Each path below is one point turned by a fixed rotation once a step. After each direction that follows a path, write how fast that rotation turns it, in degrees per step (0 if it stays still).
Each turn is a multiple of 5 degrees from 10 to 175, or 0.
Each row of a path follows its step; steps can be skipped.
Path 1:
step 0: |   8 |  13 |  -5 | -12 |  -2 |  -1 |  -6 |  -5 |   9 |  -2 |   7 |  -1 | -11 |  -8 |   0 |  14 |   0 | -14 |  -6 | -16 |  -2 |  -5 |  -3 |   5 |   5 |   2 |   4 |   1 |  12 |   0 |  -1 |  12 |   0 |  -1 |  -8 |
step 1: |   8 |  13 |  12 |  11 |  12 |   4 |  -1 |  -8 |   1 |  -5 |  -5 |  -1 |   2 |  -1 |  -8 |   3 |  -3 | -11 |  -6 |   7 | -11 |   0 |   1 |   6 |  11 | -10 |  -3 |  -8 |   1 |   8 |   9 |  14 |  -7 |   0 |  -6 |
step 2: |  14 |  12 |  -2 |  12 |   0 |  10 |  -2 |  -4 |  -5 |  -8 |  -7 |   8 |  -6 |   3 | -11 |  14 |   6 |   2 |  14 |   7 |   4 |  -3 |  -3 |  -8 |   6 |   8 |   7 |  -5 |  -3 |  11 |  -5 |  -8 |  -3 |   4 |   2 |
step 3: |   0 |  16 |   0 |  -2 | -14 |  10 |  12 |  -6 |  -5 |  -6 |   0 |  -6 | -14 |  -4 |  -9 |  -8 |  -8 |   1 |   1 |  10 |   0 |  -6 |  -6 |   7 |   1 |   8 |  -9 |   8 |   2 |  -1 |   4 | -13 |   6 |   2 |   0 |
step 7: |   1 |   8 |  -2 |  -3 |  13 |  -6 |  -1 |   9 |  -5 |   1 |  11 |  -3 |  -9 | -12 |  -3 |   8 |  14 |   7 |  15 |  10 |   9 |   8 |  -4 |  -2 |   0 |   0 |  -4 |  -3 |  -1 | -11 |   4 |  13 |   5 |   1 |   3 |
step 8: |  10 |   1 |   5 |   5 |  -6 |   2 | -10 |   0 |   5 |  22 |  20 |   1 | -12 |  -1 |  -5 | -12 |   0 |   6 |   2 |  10 |  -1 |   1 |  -4 |  -1 |   5 |   1 |  -5 |  -2 |   4 |   7 |  -2 |  10 |   3 |  -9 |   2 |
step 9: |  -3 |   0 |   0 |  16 |   2 |   0 | -10 |  -1 |  -5 |   8 |   0 |   0 |  -3 |   7 |   3 |  -3 |  -4 |  12 |  -4 |   9 |  17 | -17 |  12 |  -2 |   5 |  -3 |   9 |   9 |   0 |   2 |   3 |   8 |   3 |   4 |  -9 |
step 10: |  -4 |   0 | -11 |   4 |  -8 |  -6 |   1 |   5 |  -7 |   5 |  -3 |   4 | -12 |  -8 |   7 |   8 |  -6 |   8 |  -1 |   4 |   5 |   2 |  13 |   6 |  -5 |  -6 |  -3 |  11 |  -3 |  14 |   1 |   1 | -12 |  10 |  16 |
step 11: | -14 |   4 |   6 |  12 |  -2 |   2 |   0 |   2 |  15 |  11 |  -4 |   5 |  -8 |  -7 |  15 |   9 | -11 |  10 |   2 |  -7 | -10 |   4 |   0 |   4 | -11 |   6 |  -6 |  -1 |   6 |  -2 |   3 |  -2 |   5 |   8 |  -1 |
step 12: |  -8 |  14 |  -9 |  -7 |  -3 |  -8 | -11 |  -3 |   9 |   4 |   3 |   7 |   5 |  -9 |  -2 |  10 |  -8 |  -3 |  -4 |  -6 |   3 |   1 |   8 | -14 |   2 |  -6 |  -2 |  -9 |  17 |  -8 |   5 |   0 |  -3 |   3 |  -7 |
step 13: |   0 |  12 |  -1 |  -1 |  -2 |   9 |  -5 |  -4 |   4 |  -4 |  10 |  -4 |  -9 |   8 |  -2 |  13 |  -7 | -12 |  -3 |  -5 | -13 |   7 |  13 |   1 |   4 | -11 |   4 |  -2 |  -3 |   2 |  -7 |  15 |  -6 |  -7 |  -4 |
|  3 |  4 |  0 | -2 | -2 |  0 |  2 | -7 |  3 | -4 | -3 | -3 |  3 |  2 |  0 |  3 |  1 | -6 | -1 |  1 | -3 | -2 | -2 |  0 |  2 |  4 | -1 |  0 | -1 |  0 | -1 | -2 | -3 |  4 | -1 | => 25
| -5 | -2 |  0 | -3 | -1 | -2 |  1 |  8 |  2 |  0 | -4 |  1 |  2 | -4 |  2 |  5 |  0 | -4 | -2 | -3 | -2 |  1 | -1 |  1 |  0 |  2 | -2 | -3 |  3 |  1 |  1 |  3 | -1 |  2 | -3 | => 60
| -2 |  1 | -1 | -2 | -1 | -5 |  0 |  0 | -1 | -4 |  2 | -2 |  1 |  0 | -7 |  3 | -2 |  2 | -1 |  0 |  1 |  0 |  3 |  9 | -3 |  2 |  1 |  2 | -2 |  0 | -3 |  2 |  2 |  0 | -1 | => 110
|  1 |  4 | -1 | -7 |  3 | -3 |  0 |  1 | -2 | -1 | -1 |  0 | -4 |  2 |  1 |  0 |  0 |  0 | -3 | -1 |  2 |  2 |  0 | -4 |  1 |  3 | -4 |  3 |  4 |  5 | -5 |  0 | -1 | -4 |  4 | => 145
| -2 |  0 |  2 | -1 | -6 |  2 | -5 |  0 | -1 | -1 | -4 |  0 |  3 |  3 | -1 | -1 |  0 |  1 | -3 | -1 |  4 |  4 | -8 |  0 | -2 | -1 |  2 |  0 |  0 | -3 | -1 |  4 | -1 |  1 |  5 | => 0
